One vector is turned by the same rotation once a step. Each row is the vector after some number of steps, and that number follows the row.
The counts run from 0 to 764.
[148 130 126 174 171 138  91 153 173  94 110 106  66 148 136 113 163  91
  78 133 170 147 158 125 165  72 105 128 104 127 162  93  86 118 168 136
 127 185 127 123 131 172 118 117 127 145 111 144 179 113 139 140  75 113
 168 133 104 133 110 113 157 118 120 133 113 118 137 100 129 105  90 106
 145 112 157]  39
[164 131 162 171 132 116 122 161 147 115 129 171 135  76  86 107  93  97
  82  89 173 143 132 143  80 123  99 128 168 149 117 139 111 154  97 117
 141 128 139 133 158 176 121 143 119 105 139 120 182 135 125 150  86 169
 122 133 120 192  94  94 120 167  87 134 138 119 151 104 137 136 166 109
 130  83 122]  232
[124 149  96 115 147 122 136 123  88 146 134  96 137 164 107  57 156 167
 155 140 129 104 157 130 157 171  79 146  78 120 145 168 108 127  91 140
 126 133 115 121  87 133 111 124  85 116 130 115  72 143 148 159 152 185
 111 136 152 140 123 102  91 170 161 142 105 141 128  92 120 175 154 112
 128 146 127]  482
[ 99 143 125 139 123 133 140 142 103 109 140 137 125 211 155  89 139 115
 173 118 100 151 111 137 133 144 132 124  96 119 103 126 137 118 151 135
 101  94 144 123  96 159  67 101 179 146 137  96 131  77 108  75 138  72
 116 144 126 149 114 179 171  99 100 160 149 111 149 109  87  93 106 185
 143 164 162]  627
[160 133 140 134 115 143 143 118 122 136 139 104 116 102 114 143 146  73
  92 121 128 141 145 157  93 131 158 122 192  99 136 134 138 107 120  78
 122 144 110 130 170 166 134 159 122 190 134 150 150  99 107 112 101  82
 122 174 150 132  61 146 137 139  83  94  77  98 137 127 119 113 169 142
 117 125 107]  133
[168 100  83 159 144 157 134 105 131 131 158  85 117 148 151  88  98 111
 165 127 135  91 158 110 149 136 141 176  98 125 124 111 129 111 162 101
 127 121 150 131 116 113 166 116 120 132  90 119 108 153 105 154 100 208
 178 140 141  88 118 115 111 130 158  73 138 161 147 187 116 123 111 166
 149 102 124]  209
[117 121 144 145 121 122 138 144 146 124 153 137 152 110 102  81  87 104
 133 122 129 115 116 110  86 125 116 136 136 149  79 119 106 154  85 118
 160 104 126 170 112 172 126 138 127 107 115 119 146 190  90 171 113 159
 116  58 150 183  99  98 125 128 104 117 150 191 120 133 147 150 155  97
 106  91 122]  437
[ 80 143 103 133 128 108  87 108 129 140 123  99  93  46 133 154 114 113
 131 110  98 103 105 155 143 114 143  88 109 151  72 141 117 139 103  95
 132 125 104 121 157  93 123 183 118 111 162 180 107 175 166 109 170 150
 122 137 109 117 114 162  97 113 150 139 127 163 128 111 155 126 129 153
  86 131 106]  270
[153 110  91 114 138  92 158 112 144 103 102 125 143 159 162 104 150 204
 154 104  99 143 140 160 197 120 105 103  85 124 170 111 142  76 121 163
 130 115 116  90 109 122 144 107 128  94  77 125 113 143 169 120 115 122
 113 129 130 112 169 162 147 146 154 134 119 127 100 118 138 151 153 108
 159 164 113]  287
[119 144 164  41 108 107 163 128  96 186 146 162 175 130 125 148 185 156
 144 149 107 118 106 131 128 118 127  80 160 101 133 134 133 174  72 133
 122 132  99 128 151 115 126 151 154 103 144 140 107 116  96 117 124  75
  87  93 157 158  99 159 120 119 118 135  84 141 132 170 103 130 118 107
 110 159 130]  262
[149 102 150 155 147 129  96 157  97 100 129 167 109  78 102 107 154  59
  68  88 134 124 141 136  76 130 131 126 119 139 139 160 132 157 121  90
 141 173 154 136 155 172 153 139 103 101 146 123 141 117 120 177 111 150
 141 130 106 155  80  82 135 116 125 151 119  95 141  98 129 117 134 128
 124 109 143]  234
[114 169 144 100 136 114 146  98 117 164 153  98 140 169 123 134 123  84
 172 151 158 148 107 143 172 160 104 135 112  46  81 130 142 163 129 113
 127 120 105 129 118 105 106 164 134 150 161 163 154 117  74  89 182 106
 119  79 170 133 120 125 109 109 117  92  75 130 135 131 115 115  81 111
 126 143 130]  343
[144 145 168 124 158 123 108 136 127  88 106 141  91 117 138 118 102  97
 122 115 210 160 141 184 108  99 132 165 135 166 146 115 114  85 121 178
 144 163 106  96 124 176 152 113  84 152 126 141  90 144 141 146  98 126
 112 127 122 143 170 109  93 150 102 139  91 134 144 113  79 159 155  85
 128 115 135]  199
[166 101  61 138 158 148 122  92 145 132 128  75 131 120 149  88 118 114
 153 121  71 110 191 130 155 113 100 106  94 116 107 129 149 140 195  85
 112 144 143 147 151 109 107 142 110 131  96 119 150 126 143 124 121 154
 139 162 159  86 134 141 135 140 149  95 131 164 106 135 141 110 104 204
 137 142  95]  416
[155 125 162  81 123 139 132 112 141 171 150  93 136 166 155  98 164 118
 161 151 120  78 151 164  91 160 124 123 117  94 141 157  80 117 120  92
 174 143 146 149 157 113 105 158  89 128 122 137  90 136 111 167 109 176
 165 165 145  91 153 128 176 129 115  93 121 105 134 123 149 159 101 145
 119  97 128]  175
[134 113 141 117 144 155 101 121 158 145 106 122 132  75 123 119  95  98
 121  77 165 149 140 124  84 107 132 167 119 171 132 124 127 129 142 157
 137 151 109 148 121 182 145 115 133 153  92 158 123 188 135 149 101 192
  85 110 137 120 161 102  98 143 112  85 108 195 160 153 120 173 144 128
 118 142 108]  404
[134 102 186 105 104 129 120 140  97 107 134 195 127 198 170 136 171 112
 140 121 132 121 127 135  95 131 136 124 143 134 131 113 122 152 114 146
 117 145 141 143 125 123 107 128 139 144 140 119 138  99  85 123 129  52
 134  81 137 153  90 143 187 106  85 143 127  89 139 135  98 119  93 106
 127 116 164]  54
[138 158  95 125 146 120 105  97 113 129 134 127 136 140 140 189 105 201
 150 128 137 129 143 116 193 115 124 174 131 121 150 108 164 149 168 178
  76 148 123 103 118  66 147 110 116 159 112 127 120  89 156 109 171  92
 147  93 129 110 149 122  85 139 159 155 102 146 124 143  97 118  83 116
 152 171 118]  490
[130 140 134 125 129 100 132 130  83 138 119 137 126 122 130 129 177 149
 116 149 157 101 102 151 153 120 131 122 168 111 166 117  98  95  74  99
 121 128 104 102 114 152 145 150 128 138 162 155  83 147 121  92 133  93
 121 148 146 159  62 151 100 129 160 105  79 113 148 148  89 148 165  96
  74 133 166]  100
[175 161 110 117 135 121 114 116 131 161 120  97 106  99 164 155 193 145
  80 139 138 137 163 104 174  82 116 155 141 131 159 107 119 141 134 110
  97 186  72 146 137 117 132 150 108 155 117 155 128 117 155 129 115 109
 133 118 139 143  82 125  96 133 143 136  61 142 142 137 117 134 134 101
 111 183 105]  409
[131 160  94  98 120 119 177 105 163 153 174 105 140 145 103 154  74 208
 163 166 110 109 115 129 132 119 123 117 167  76  88 131 132 128 133 157
 105  91 131 109 166  61 130 142 106 121 120 123 155 108 104 115 131  97
 164 123 127 118 136 126 136 171  82 161 151  97 123 117 116 101 113 101
 173 114  87]  458
[172 113 162 166 144 122 117 168 117  98 131 188 113  83  86 107 139  73
  62  85 151 139 149 142  64 124 117 138 137 155 131 156 115 157 108 117
 164 148 157 138 152 179 149 134 102 104 136 117 178 126 134 154  95 163
 124 144 109 177  94  89 138 140 110 144 131 101 140  95 122 126 152 125
 137  92 146]  233
[ 89 148  89 128 152 183  75 125 139 163 118 102 152 123 104 122 129 151
  95 124 123 130 152 111 115 115 122 157 135 148 166 164 112 151 202 147
  97 157 159 152 121 142 132  70 166 149  97 146 137 109 132 134  97 160
 117 164 120 141 188 126 107 133 142 134 129 172 122  85 121 143 108 181
 133 114 129]  692
[156  97 138 144 101 130 112 134 154 136 154 145 114  93 201 102  87 125
  83 123  94 119 125 135  77  96 147 153 192 160 105 112 107 103 169 102
 135 129 153 156 161 137 103 144 130 143  77 127 126 101 123 134  98 122
 130 154 119 155 105 133 157 141  98 116 191 112 143 108 131 144 156 164
 103 136 109]  705
[ 74 105 133 143 115 119 132 122 110  93 163 122  81 125 114 127 135 117
 141 142  96 133 105 138 150  58 170 110  92 118 105 149 136 109 129 120
 127 132  82  69 180 139 153 115 161 128 100 123 109 141 135  96  76  67
 148 100 103  95 114 150 104  30  91 134 124 141 121 144 103 102 146 126
 155 167 130]  741
[162 133 126 157 174  86 119 128 150 137 151 115 125 161 160 149 197 144
 118 131 146 165 142 147 167 100 133 152 133 111 178  76 125 124 137  89
 103 147 125 118 145 150 121 137  75 125  91 122 152  87 121 119  88 110
 159 120 137 159  94 160 132 123 121 185  86 116 124 105 118 100 127 149
 135 120 168]  247
[153 129 143 123 113 104 136 113  72 148 120 161 135 116 128 138 175 149
 124 140 166  90 107 123 138 158 118 152 164 109 172 104  97 105  75  92
 132 135 129 106 117 135 160 161 105 125 153 162  98 145 107 124 130 117
 124 115 152 138  50 144  94 161 157  96  69 121 146 181 125 144 157  82
  86 131 161]  101
[102 105  82 121  90 118 126 129 105 118 128 146 142 148  64 113 145 164
 137 113  52  76 106  97 119 173 126  95  88 150 126 193 144 126 100 147
 119  77 162 109 131 127 167 102 157  95 124 120 139 158 146 152 123 125
 144 135 114 119 123 140 151 109 160 143 135 100  99 121 147 126 146 126
 150 117 127]  561
[117 163 169 163 104 149 105 129 141 157 115 123 106 118 179 121 127 122
 100 137 149 114  99 155 138 123 142 143 184 159 140 132  73  83 113 100
 147 131 120 164  86 153  88 142 152 177 146 174  76 157 123 117 130 117
 132 174 118 165  93 160 150 109 143  84 119 135 180 116 126 141 163 119
  72 152 137]  305
[ 97 167 127  96 108 101 133 120 124 151 140 139 112  73 122 141 159 174
  94 161 136 126 102 116 132  86  89 126 146 147  90 101 104 114 139 181
  98 139 120 129 124 113 134 126 124 123 134 159 108 126 144 131 129  86
 119  80 132 152 155  94  93 156 127 161 114 124 104 126  92 175 125  54
 121 205 122]  571
[169  75 166  90 125 123 157 133  94 111 100 171 120 137 160  80 106  88
 178  87 138 101 133 186  81 157 138 112 102 134 115 145 138  94 126 156
 173 136 137  89 135 134 152 135 132 102 132 122  76 161 124 124 124 153
  97 152 133  82 150 143 159 156 120  74 140 102 155 180 116 153 147 146
 128 133 138]  94
[135 149  83 108 140 158 126 127  86 142 116 115 167 173  92  92 183 178
 129 129 105 120 154  82 138 165  85 143  70 144 178 153 135 145 120 162
  85 130 131 132  80 149 132  81 148 160 126 110 134 108 130 150 118 128
  91 137 155 143 115 116 106 145 170 153  88 135 128 123 107 144 135 130
 135 167 129]  114
[ 83 135 147  77 114 113 110 128 113 132 132 156  85  84 129 125 186 152
  87 144 126 117 109 109 103  96 105 150 113 151 105 107 120 142 130 182
  93 155 109 122 127  92 130 110 126 130 128 145  91 130 140 136 137  71
 115  72 126 135 138  92 100 133 116 176 101 119 100 137 103 165 112  79
 117 192 126]  570
[145 135 100 110 144 106 196 148 129 131 166 111 136 155 105 132 122 154
 172 116  80 154 134 142 142 172 123  87  83  93 102 156 189  97 153 124
 122  82 148  98 149 130 124 129 133  89 130  83 167  98 102 116 111 116
 128 165 138 128 166 160 172 120 142 146 152 113 115 102 109 102 115 157
 188 125 106]  253
[151 138 140 168 141 103 133 166 148 120 113 160 146  87  85 104  80 134
 109 100 157 149 147 138  97 110  73 133 188 129 106 124 116 177  96 141
 142 131 122 145 138 161 125 155 123 100 145 123 174 148 131 126 119 158
  99 109 136 189  89  99 111 186 100 132 135 128 152 103 150 145 151  90
 120  88  98]  231
[139 206  77 138 107 123 125 152 153 140 119  87 100  93 101 151 127 133
 109 112 134 140 131 105 165 162 107 130  97 142 119 143 137  91  81 156
  96  96 101 159  83 121 102 132 121 153 175 151 139 134 155 119 165 143
 125 164 127 149 105 122 136 184 166 160 118 112 170  81 137 125 155 121
 121 160  90]  686
[152 120 108 163 127 121 123 123 139 155 154 130 111 154 149 135 161 141
  77 166 138 108 124  76 156 109  95 179 132 109 122  87 102 151 169 110
 102 137 147 136 110 114 123 136 113 162  83 151 172 126 107 136 114 130
 180  53 146 128  81  64 122  99 128 118 108 120 124 155 121 114  87  98
 134 133 149]  617
[154 138  90 163 165 123 113 136 105  94 117 109 100  78 106 127 117 111
 135  86 156 124 163 159 175 154 112 129  73 150 136 155 148 121 123 117
 126 148 124 125 130 130 160 151  83 100 184 134 109 125 135 139 159 164
 140 195 135 126 125 158 110 180 199 136 101 152 108 107 133 116 140 153
 121 100 123]  107
[139 166  91 104 159  90 140 129 158 157  98  96 102 127  68 162 142 149
 140 125 161 160  97 152 186 141 105 109  80  94 133 136 147  95 144 155
 117 116 126  87 130 119 143 117 116 132 136 149 161 136 174 105 149 146
 113 123 114  98 185 124 115 111 140 160  94  90 153  80 126 118 112  91
 168 156 133]  653
[135 122 104 143 126 119 145 101 160 124 134 128 203 138  74 145  90 157
 160  94 120 149 125 122 107 169 118 147 143 135 101 118 163 169  99 136
 118  82 164 155 125 143 128 144 105 130 112 141 183 147 105 150 163 134
 126  90 166 164 134 120 134 174 110 156 116 159  88 106 174 135 129 125
 136  68 107]  150
[120  98 123 170 150 120 112  98 108  70 129 168 121 128 118 146 100 124
 102 113 118 174 176 164 164  55 140 115 148 110 159 141 166 140 173 130
 101 171 121  90 166 137 168 113 133 146 103 121 131  76 142 117  97  56
 137 110 112 153 117 153  97  99  83 139  96 130  98 123 109 102 149 132
 164 146 103]  327
[ 81 126 147 115 142 143 126 146 116  97 130 132 128  81  61 114  97 130
 135 171 163 105  75 148 144 108  99  67 155 103  99 142  97 129 142 133
 138 132 135  81 136 133 167 129 141  95 183 169 142 169  95 123 112 133
 144 124 101 126 144 116 101 149 123  76 132 137 120 141 116 137 126  89
 120  78 155]  472
[118 162 134 124 125 117 103 102 145 174 171 124 109  96 119 182 138 101
 108 123 141 160 120 127 108 157 152 173 121 124 107 128 132 150 114  84
 142 134 115 169 156 119 145 176  74 173 125 153 110 110 129 183 160 114
 140  95 126 127 117 102 110  98 130 162  61 118 105  59 139 129 132 101
 122 149 117]  443
